Each run below is a few steps of one of 7 hidden systems, one row a step.
q_778, run 1 (10 x 20):
[[ -6  -4 -25  -9   3  15 -10   2 -41 -17 -11  -9   6  25   4 -41 -29   0
    6  10]
 [ 29  -2   4 -11 -12  11 -16 -14   9  17  25 -32 -13  25 -39 -12  15   4
   22 -11]
 [-11  18  30  27   8  -8   4 -18  10  27  -5  -4 -17 -39 -15  23  11  -3
  -13 -12]
 [-22 -10  14  -7   6 -12   8  16  17 -12  14  32   4 -12  34   9 -19 -27
  -34  18]
 [  3  -2 -37  -5  -2 -15   8  11  11 -44  -5  -9  27  20  16   2  -3  14
   25   8]
 [ 10 -11 -10  -3   2   8 -31  10 -43  17 -23  -7  -1  13 -23  -4  -5  31
   30  -8]
 [ 34  -3  24 -20  -6  24  14 -14   1  36   3  14 -14  -7 -17 -10  23 -14
  -17 -20]
 [-32  33   6  27  -2  14  26 -14  26 -11  -1  -3 -17 -14  16  -7  14 -16
  -27  14]
 [-37   4  -2 -13   5 -22 -21   6  -7 -28  26 -13   7  13  14  12 -38 -10
   -1  12]
 [ 38 -35  -5   5   6 -24  -1  11   5   4  11 -22  27   5 -12  12  -8  17
   36  -8]]
q_778, run 2 (10 x 20):
[[ -9  36 -12   4   5 -19  19 -22   2 -27 -13 -24   7  -9 -12 -15 -16 -21
    0 -37]
 [-18 -26  18  25  13  10 -30  33  -4  10  26  -2  -1  10 -20  -7 -14 -10
   17  23]
 [ 21   0  12 -31   4 -24   3 -18  19 -15  12  17   4 -13  -3  33  32  12
   16 -26]
 [ -6  -8 -16  31   8  17  13   5 -23   9 -29  15  15 -26  18   1  -2  11
  -18  35]
 [  1   3  -8 -51 -24   4 -10   3   3  -4   6   6 -17  44  23 -10  -4   5
  -11   1]
 [ 12  21 -17  26   2   2  20 -15  -7   1 -14 -47  14  -6 -29 -14  -9  -6
   12 -22]
 [-24 -14  42   8   6   2 -31  21   4  25  17  10 -32   6 -12  -5  -4  -6
    2   2]
 [ 13   6   2 -14  11 -22  23 -21  26 -27  13  19  21 -30  -2  20  15 -21
   -8 -19]
 [-25 -11 -18  30   2  13  -5  28  -9  -7 -13   7   9   3  24   9  -2  24
    5  48]
 [ 21  -1  -7 -60 -13 -11 -11 -11 -21  -3  -3   3   0  26   6   2  -8  14
    7 -27]]
q_433, run 3 (10 x 20):
[[-13 -14  10  40   8   5  -8  13  31  -5   2  17 -19  -2   1 -13  30  12
    9  33]
 [-13  21 -17 -41  -1 -21 -17 -18  -5 -23   5  23  12 -13   3  38  -5  -5
  -21  -2]
 [ 24 -23 -11  12  -8  20  20  25 -15  25   3 -28  27  15   7  11 -17  12
   11  17]
 [ -5   7  13 -13  -5 -17  -5  -3   6  -4 -29   6 -38  19  13 -28   9  21
   13 -34]
 [  5   7  -9  11  16  14   0 -23 -19  -1   3   4  10 -27 -31 -26  -9 -37
  -25   4]
 [-16   4  12   5 -13  16  -8  23  37  -2  35  -5  -9  24  -2  25  25   1
   12  22]
 [-13  16   9  -9  11 -32  16 -16 -17 -14 -15  -2  11 -27  22  36 -14  14
    5 -28]
 [ 21 -51  -2   7   7   5 -11  21 -15  18   1  10   8  11   8 -30 -23   1
   -3  29]
 [ 19  21 -24 -20 -17  -7  -6 -19  32 -17 -14   4 -15  16 -17 -11  36  12
    7 -16]
 [-27  30  -3  17   1  28   0   4 -35  20 -12  -9   5 -17 -16  16 -15 -14
  -19   3]]
q_156, run 4:
[[ 34 -10   4 -46  -8  17  10 -17  -2 -12  33  -3   5  27  -2 -15  16  -4
   11  -8]
 [ -4  19   1  40  -1   6  11 -33  -4  13 -13 -40 -14 -15  -1  -5  11  24
    2  10]
 [-18  -4  19 -23  -6 -21 -25   3   9  20  15   9 -20   2  10   6 -33 -21
  -38   2]
 [ 22  -7 -23  20   6 -22  26  11  37 -18  -4  -5  33 -12 -10   2  -1 -16
    6  -7]
 [-40   7  -6   6   1   3 -30  34 -17 -10 -25  18 -10  14   4  11   0  24
   24   4]
 [ 35 -10   9 -45   6  17   6  -9 -29   0  14  18  19  -2 -19  -1   8 -14
    6 -26]
 [  6   0   7  35  -4  32  23 -11  11  12   0 -16 -14   1  10 -12  35  22
    4  28]
 [-26  22   5 -31  -6 -20 -14 -31  -5  -8   5  -1 -24   2  23  -1 -21  -7
  -34  -3]
 [ 19 -16 -15  25   4 -12  13  10  15   8  16 -33  32  -5 -17   1 -30 -22
   -1   8]
 [-21   1   8   7  -5 -25 -23  29  24  -2 -22  10 -24  14   2  11   8  26
   26 -17]]
q_241, run 5, 10 rows:
[[ 11 -30  12  -9  -2 -35 -16  -5  36   6  33   0  -1   1  13  22  -9   3
  -12  20]
 [  3   2 -36  17  -2 -35   0  15  16  -5 -41   4  19 -14   1  19 -13  12
   -2  -5]
 [ -5  -7 -12 -20  -5  21 -14  45 -29  13 -22  28   8  20  -8  -8 -19 -10
   -1  -8]
 [ 24  14   7 -15  -3  34  33  -5  -1 -11   6  -2   4  13 -17 -21  31 -13
   18 -30]
 [-27  17  22  24  11  22  -3 -30 -18  -6   8 -14 -27  -9   3 -14  21  14
    8  16]
 [  0 -10  19 -22   1 -22 -12 -30  12   1  42  -5  -3  -9  15  26  -7  -3
  -23  19]
 [  9 -13 -24  30  -4 -38   8   9  31   3 -15 -20  16  -8  13  16 -19  12
   -5  13]
 [-11  -5 -17 -17  -4 -17 -28  37 -15   6 -37  25  -1  15  -5  -5 -29   0
   -1 -17]
 [ 26   5  -4 -11   2  35  20  17  -6   2  -2  14  20   4 -35 -15  16 -29
    7 -27]
 [-22  19  21  15   1  37   9  -6  -7 -12   4  -2 -24   9   2 -10  41  18
   23   6]]
q_433, run 6:
[[ -4  -8   9 -17 -11  31 -20  16 -30  24  -9  15 -16  19   8  12  16  33
   11  14]
 [ 24  14  10 -26  -6   9  37 -41  -7   1   1  -9  -8  -5  19 -18   7  -6
  -21 -19]
 [-26   4  -6  44   0   8   1  -1  16  -1   3 -26 -14   8   8 -30 -14  -7
  -15  36]
 [-18  14   6 -20  -3 -40 -27  -1  28 -12  20  -7  -7   5 -17  22 -18 -17
    0 -23]
 [ 18 -20   2  28  15  -7  12  27  -6  17 -10   3  33 -28 -18  25  -6  -2
   16  -8]
 [  0 -16   8 -24   1   9 -10  26  -3  -7 -18  52 -13  13  18  -5  23  17
   11  -1]
 [ 18  18 -27 -21   0  24  19 -35 -31 -21  -4  -3  19  -5  -2 -12  10  -1
   -6   4]
 [-17   6   9  12 -17  25 -10   0  -3  20  18 -40 -27  32   5  -7  -3  16
    3  26]
 [ -4  16  27  -6   2 -39  11 -29  22   5   5 -19 -18 -17   3   4 -14 -14
  -15 -37]
 [ -4 -25  -3  42  17  -9  -2  29  19   7  -3  15  17 -21  -8  -7 -18 -22
  -13  24]]
q_585, run 7, 10 rows:
[[ 29  -3 -25 -37 -14  -5  28  -3  -1  -8  -4   4  30   6  26  22  -6   6
  -11  -2]
 [  2   0 -18  25  -7  13  14  12 -13   8 -28 -32  -6  24   8 -42 -21  10
    7   4]
 [ -4  13  16 -26  -3  -6 -27 -20   2   5  11  -4 -31  15 -28 -30  -6 -20
   -7 -28]
 [ -7   9  25  31  13  10  15   1  27   3  24   2   5 -30 -25  17  21 -27
   -2   0]
 [-34  -2  14  -6   6 -13  -9  16   1 -19   0  27  -3  -5  35  37   7  25
   10  15]
 [ 32 -23 -31 -18   8 -18   7  -6 -19 -16  -6   2  41  -7   7   4 -19   6
    4   3]
 [ 23 -11 -19  10 -18  21 -10  11  -8  32 -21 -21 -14  32  -9 -26   2  25
   10  12]
 [ -6  40   8 -26 -12   6   3 -27   0  10  -9  -1 -25   0 -16 -10   6 -20
  -25 -35]
 [-27   4  28  27  11  16  24  19  20  -4  28   3   4 -12   4  -2  -6 -40
  -14  11]
 [-21  -8  11  -6  11 -30 -15   1  13 -41  17   5  -4   7  19  14   8  23
   33   2]]
q_773, run 8 (10 x 20):
[[-14  15  -1   4   9 -22  -4  13 -28   7 -35  -4  10 -18 -14  15 -30   0
    9 -42]
 [ 24 -35  18  -2  10  19   9  34   4  10   2  36   5   6 -10 -31   8 -23
    6  -6]
 [-11  25  -7  -1   2  14   4 -26  10 -40   0  12 -10  -2   1  -2  49  18
   17   9]
 [-21   5   6  -9   4  20  -9 -11 -45   9  23 -14   7  -6   8  20 -24  -3
  -16  24]
 [ 32 -22  13 -12 -16 -19  18  -5  30  24  17 -29  -5  18  19   6  -9   9
   -4  -5]
 [-11  12 -19  34   6 -33  -7 -10  12  -3 -46  -2 -11 -21  -4 -18 -11   6
  -11  -9]
 [-10  -3 -10 -22   1  10 -29  35  -1  -3   7  35  10  11 -30  -3 -12 -36
  -10  -1]
 [ 10  11   6   3  -2  21  28  12   8 -17  13 -11  16   8  -9  24  38  13
   42 -15]
 [-22  -5  29   4  17   9   4 -11 -46   3 -12   9 -14 -14  30  -8  -7  20
    2   3]
 [ 34 -24  -7 -27  -4  -5  -1 -30  13  -1  28   1   3   6   6 -20  -4 -12
  -28  22]]
q_313, run 9:
[[  9  18 -24 -18 -25  27  16 -21 -17  12 -17 -15  -6  16  23  -1   7  22
  -21  16]
 [ -9  15   9  -2 -12  -5  11 -18   1  15  -1 -38 -26  17  15 -32 -31 -13
  -24 -10]
 [-15  -1  22  24  11 -29 -11   0  33  -1  17 -18 -18  -3 -22 -22 -18 -28
    1 -15]
 [-19  -5  10  15  18 -20 -23  24  18 -14   9  27  10 -21 -26  30   7 -10
   16  -4]
 [ 10 -12  -7 -15   7  11   8  25 -16  -8  -5  36  35 -14   5  42  16  12
   15   6]
 [ 25  -9 -18 -20  -9  26  23  -4 -28  -3 -20   2  11  17  27  -7  14  31
    9   9]
 [  8  10 -10 -12 -12  13  -3 -32 -18   9  -9 -26 -26  22   5 -44  -7   8
  -14   3]
 [-14  19  15  10  -7  -7 -11 -20  24  18  19 -29 -28   3 -21 -16 -13 -25
  -25  -3]
 [-31   8  29  22  11 -28  -2  17  35  -2  14   3  -4 -20  -5  28  -7 -21
   -3 -11]
 [ -5 -23   3   5  22 -19   3  32  -1 -24  -2  33  32 -18   8  25  -4  -1
   20  -1]]
q_773, run 10, 10 rows:
[[ 19 -13 -21  -2  -7  31  33  30  -5   5  -1   4  30  15  10 -14 -13 -22
  -13  16]
 [-16  21  -1  -4 -11   0  -4  -5   7 -22 -10 -23 -30  35   8 -25  13  23
   28 -16]
 [ -3   2  19   3  23  -3 -14 -25 -34   6  15 -11   2 -26 -32 -11 -21 -22
   -2 -16]
 [ 14 -23  23   8  -5   4   0  12  44  24  28  12  -9  -1   0  18  24  -2
  -10  23]
 [-23  25 -20   0   2 -26  10 -10   6 -29 -27  12   9 -21  29  32   2  17
   -8  -1]
 [  5 -25 -21 -10  -1  13  -9  33 -34   7  -5   1  23  21   4 -15 -40  -8
   -1  15]
 [ 30   3   0 -15 -15   1   0 -10  17   1  -3 -19 -17  28 -18 -20  29  19
   30 -29]
 [-23  25  18  24  16  14   1 -21 -24  10 -14   6 -14 -36 -19  -9   4 -14
  -16  -9]
 [ -6 -12  22 -18  -4   6   6  15  28  -2  44  19   0   8  16  11  -1 -31
  -23  19]
 [ -7   8 -20  19   1 -28  12  -9  15 -31  -5 -29  13  -2  20  24   2  31
   24   8]]
q_585, run 11:
[[ 33 -15 -25 -15 -15 -33   3  -3  25  13 -16   1  15  -5  13  30  -5  18
  -17   3]
 [ -3  11 -35  13 -14   6   6  32  -3  14 -49  -1   3  15   0 -16 -19   0
   -8  -7]
 [ -6  17   7 -30  -3  21  -4  14 -12 -10   5   9  -8  27 -22 -31  -6 -31
    5 -34]
 [ -5   6  35  21  20  27  20 -13  -2 -14  31  -8  -1 -14 -19 -12  27 -16
   21  -7]
 [-21 -11  28   2  12 -11 -16 -23  -5  -6  22  11 -14 -18  25  22  14  25
   -2  29]
 [ 23 -18 -27  -7  -5 -33   1 -14  15   1   0  -4  25 -13  16  28 -12  12
  -20  23]
 [  6   0 -35   9 -22  -8  -5  30   7  21 -38 -18   0  27   3  -1 -19  18
    1   2]
 [  1  23   0 -24  -5   6  -1  10 -12   3 -21   7  -8  15 -25 -26 -12 -26
   -2 -49]
 [-10   3  32  17  18  37  18  11   0  -7  24  12  -3  -7 -20 -24  20 -33
    9  -5]
 [-25   3  24  -5  13   0  -9 -24  -1 -31  30  11 -11  -9  17  18  29  19
   14  20]]
q_241, run 12:
[[  6 -32 -15  -9   7   1 -16  11 -21 -25   1   5   8  27  17 -23  -5  27
   28  24]
 [ 37   9 -29 -26 -13  -2 -15 -38 -11  11  -7 -16   1   5 -32  -5   9  12
   -3 -11]
 [ -6  13  14  24 -16  24   9   5  10  49 -11 -11 -26  -1  -2   0   5  -2
  -29  10]
 [-31  19  29 -15   2 -14  20   5  21 -21   8  16 -13  -3  29   1 -10 -27
  -16 -22]
 [-13 -13  -7  27  26 -11  -1  11  -4 -37  18  -9  30 -10 -12  -7 -17 -16
   23  11]
 [ 16 -22  -7 -19  -4 -12 -43   8  -6   4   6   2  -2  19 -19  19  13  36
   34   2]
 [ 33   5  -8  -8  -6  11  20 -16 -14  32 -31  13   8 -26  -5  17  18  12
  -19 -10]
 [-17   6   1   1 -12  30  20  13   4   5 -10  13 -17  18  37 -27  -2 -10
  -31  23]
 [-19  30  -4 -15   1 -13   6 -20   7 -38  22 -26   2  13  -3 -15 -17 -26
    1 -20]
 [ -5 -15  19  35  14 -11 -24   7  -3  14  20 -33  -1  -5 -32   5 -13   3
   28   2]]
q_313, run 13, 10 rows:
[[-31  11  -5  12  18 -25   2   9  22 -48  -2  19   9 -11   2  -9  -8 -26
    1  -6]
 [ -4 -15 -14  -2   8   7 -23  31 -20 -15  20  -2  32  12 -21  23  -9   4
   33  13]
 [ 38 -11   7 -25  -6   6   3  -9 -19  22  -7  -1   5  -1  -5  25  24  36
   24 -20]
 [ 11   2   4   7  -1  24  22 -21 -14  20 -29  17 -17 -14  19 -29  14   5
  -30  11]
 [-20  18 -13 -13 -15   3  -2  -9  26 -18  14  -6 -16  24  16 -25  -9 -23
  -32  21]
 [-24  21  -1  16   1 -26  -7   0   9 -10  17 -46   6   3 -17  18 -29  -9
   14 -15]
 [  5 -32  37  10  18 -19 -14  29  -5  24   5  10   1 -14 -11  17 -11   4
   23 -19]
 [ 29 -18  -8  -7  11   1   8  -1  13 -12 -17  49  13 -21  -4  -1  37   4
    1   0]
 [-15  21 -38  -8 -13  38   1   4 -20 -17 -16  13   9  15  11   2  14  11
  -10  32]
 [  2  16   3 -33 -18   9  11 -16 -21   8  17 -42  -4  28  13   3 -22   2
   -3 -12]]
q_156, run 14, 10 rows:
[[  0 -13   4 -18  -1  15 -34 -12 -30   6  28  -7  -1  12  -5  24  10  29
   16  30]
 [ 42  -6   3 -18 -17  -9  18 -30   8  35  -4 -16  -4  -6  10  17   8  20
  -17  -8]
 [-13   6 -11  26  -8  -4  13   9  11  20 -36   0 -15  -4  21 -25 -23 -10
  -39  11]
 [-18  13 -14 -15  -2 -10  -9  20  18 -29   8   4   4  24 -15 -22 -24 -39
   -2 -17]
 [ -8   8   9  23  16   4   0  15  -6 -18  12 -16  17  -7 -34  17  12   1
   47 -20]
 [ -3 -19  40 -14  12   4 -15   0 -19  14  10  30 -13 -15   9  25  21  23
   12   1]
 [ 34 -17 -16 -13  -1   7  19 -29   2  -2  -1  19  13 -15  21  -5  17   6
  -28  28]
 [-13  18 -37   4 -26   9  -4  -2   7   2 -15 -28 -10  32  17 -10 -12  15
  -16  29]
 [ -2  19   4 -15  -7 -17  -2   4  -6  11  -4 -31  -3  13 -19  -7 -38 -21
    0 -47]
 [ -2 -15  33  39  21  -2   7  24  17  10   4   5  -2 -20 -25 -13   5 -20
   18 -18]]

Name the system that made each run.
run 15, 2 rows:
[[ 15 -24  -4  26   7  13   7   7 -10   2 -25  -5  -9  14   6 -57   0  14
   16   9]
 [ -8  22  -1 -30  -3   2 -35 -33   0 -13  11  12 -27   6 -28 -17  19  -8
   -8  -6]]
 | q_773
run 16 (2 x 20):
[[-12  18  -4 -15 -10   1 -38  -4  23  -3  20   0 -20  20 -41  -9   6 -22
   -5  -4]
 [-11  18  22  18   9   3  16  11   6   5  16 -12  16 -25 -19  48  10  -9
   15 -18]]
 | q_773
run 17:
[[ -7  27 -29  -8  -8 -12  -1  18  -6   3 -19  -7  26  -5 -23  30 -27 -18
   -8 -25]
 [  8 -12  30   4   1  25  26  42  -9  17  -3  -1   3  17   1  -5   2  -3
   28 -30]]
 | q_313
run 18, 2 rows:
[[ 25 -11  11  28   8  -2  35  10  21  23   2  -3  24 -32  -8  23   3 -16
   -8  -5]
 [-19  -7  -2  -2   0  -4  -1  30   9 -21 -28  37 -12  14  32  -9  13  21
   14   4]]
 | q_313
run 19 (2 x 20):
[[-23  14  21  -3   3 -33  20  -3  31 -23  18 -14  -4  -1  23   9 -20 -20
   -5 -21]
 [ -1 -29 -10  32  25 -31 -17  18  -2 -11  -5  -3  24 -16 -12  -3 -28  -2
   18   8]]
 | q_433
run 20, 2 rows:
[[-23  11  13 -11 -11 -28 -12   1  20  -6  -5  -3 -23  10  27  35  10  36
   14  -7]
 [ 15 -12 -17   2  17 -24   9   3 -19  -1 -20  12  35 -29  -6   0 -34 -20
  -15 -15]]
 | q_585
run 21, 2 rows:
[[ 32 -15  -8 -40  -9  -5  20  10 -19   0  -5  -8  20  24  18  -2 -20   7
   10 -25]
 [ 16  -1  -7  29   2  13   7 -14  -4   9 -28 -19 -19   6 -15 -54  11  12
   12  -5]]
 | q_773
run 22:
[[ 19   1   2  -1   2 -39 -18 -17  26  -4 -14  -3 -15  -6 -27  -2  18  16
   23 -35]
 [ -3   0  -4  13   7  21  -8  13 -18  26 -18  36   9 -32 -20  12   4 -15
  -28  15]]
 | q_433
run 23 (2 x 20):
[[ -6  18  11  11  22   4  10 -14   4 -39  15   2   8 -16 -30 -11  25 -16
   28 -24]
 [-21 -13  19   8  13  11 -27  -1 -20   2  26  12   1 -15  -1  32  12  16
    8  36]]
 | q_433
run 24, 2 rows:
[[ 15  -9 -13  13   2  -9  -5 -30 -23   5   0 -50   1   9  -7 -29 -25  18
   11   5]
 [  2  -2  13   5 -11 -19 -34   0  27  38   0 -11 -32   7 -30  -4  -5  -4
  -12  -9]]
 | q_156
run 25:
[[ 26 -13 -22  -9   3  13 -15 -30 -36   9  -2   6  16 -16 -10   5   9  20
   -9  30]
 [ 16   4  -2 -14 -33  14   8  -6  17  40  -4 -15 -19  20  18  12   6  16
  -30  14]]
 | q_778
run 26, 2 rows:
[[-19  18  17 -16   1  11 -33 -18 -34  12  12 -14 -23   8 -29  -9  -9  -6
    1 -14]
 [ 23  -8  29   9   3   0  24 -11  32  23  33 -10   4 -20 -14  18  14 -21
  -10  -5]]
 | q_156
run 27:
[[ -9 -10  14 -48   0   9 -32   6 -34  -3  27  12  -2  22  -2   9 -12   1
    7  -1]
 [ 44  -9   5  13  -1   6  33 -28   8  15  10 -33  12 -12  -6   6  21  16
   12  -4]]
 | q_773
run 28:
[[ -4 -25  44  30  27   0   1   9  10   9  23  13  -4 -28 -13   0  11 -13
    9   3]
 [ -3 -12 -11 -11   5 -17 -12  -2  21 -28   3  42  10 -14  16  27  28  16
   -1  25]]
 | q_313
run 29:
[[-19  33   9  30 -10  38  22   6  10  12 -10 -14 -19   2 -11  -7  26  -5
    1  -2]
 [-38  15  33 -26  11  -8  -3  -9 -13 -23  23  15 -13  -7  22   9 -14 -19
  -12 -11]]
 | q_585
run 30, 2 rows:
[[ 31 -27  18  14  11  -9   4  -9  28  13   5   7 -12  -9 -19 -45   6 -21
   -8  -7]
 [-25  27 -22  17  -1   2 -14   2  32 -23  -8  28  -1 -15 -16  16  30  -8
  -12  19]]
 | q_433
run 31, 2 rows:
[[  1  16  25   7   2  -7  17 -10  -6  37 -18   0  -5 -37  -3  31  -2  -1
  -19 -28]
 [-11 -25  17   7   9   5  21  29  15  -9   4  34   0   0  37 -19  -6 -18
  -16  20]]
 | q_241
run 32:
[[  7  10  22 -13  -2   9  11  -8 -33   9 -20 -12 -15   6   3  -1  12  30
   30 -39]
 [ 14 -13  23   5  15  16  17 -27 -14  12   6  13 -10 -22   0 -43   0 -25
  -28   2]]
 | q_773
run 33:
[[ 16 -12 -30  21  -9 -20  -1 -11  40   1   7 -20  11  -1   6   9  -3   8
  -18  41]
 [-18  10 -17 -10 -16 -28 -26  27   2  14 -35   0  -7  14   4  28 -22  20
    1 -14]]
 | q_778
run 34:
[[-39  14  -2   4   8 -21  -2  -2  -1 -38 -19  16  -8  -7  36  12   4  25
    9   5]
 [ 22 -27 -18 -26   6   3 -22   2 -40   1  14   1  29   7 -12  -2 -28  -3
    3  12]]
 | q_156
run 35 (2 x 20):
[[ -7  -2 -18   7   9  30   4  -2 -33 -12   5  -2  16   2  -3 -36 -23 -26
  -16  25]
 [  7   6   5 -17 -19  -2 -16  -9  28  -1  32 -35 -19  38 -15  -1  12   8
   21  -6]]
 | q_241
run 36, 2 rows:
[[ 19  18 -18 -22  -7   8  14 -45 -13 -11 -21   0 -11   1   7 -32  14   8
  -16  -8]
 [-14  15 -12  17 -15  21 -14  -4   1  22  12 -34 -14  18 -19 -15 -16 -13
  -22  27]]
 | q_778
run 37 (2 x 20):
[[-13  17 -18  29  -7  18  -4  18  23   7 -21  20   0 -12 -15  23  34   8
   -5  23]
 [-26  19   6 -39  -3  11  13  20 -27 -18  -2  22  12   7  27  25 -14 -10
   -3 -18]]
 | q_773
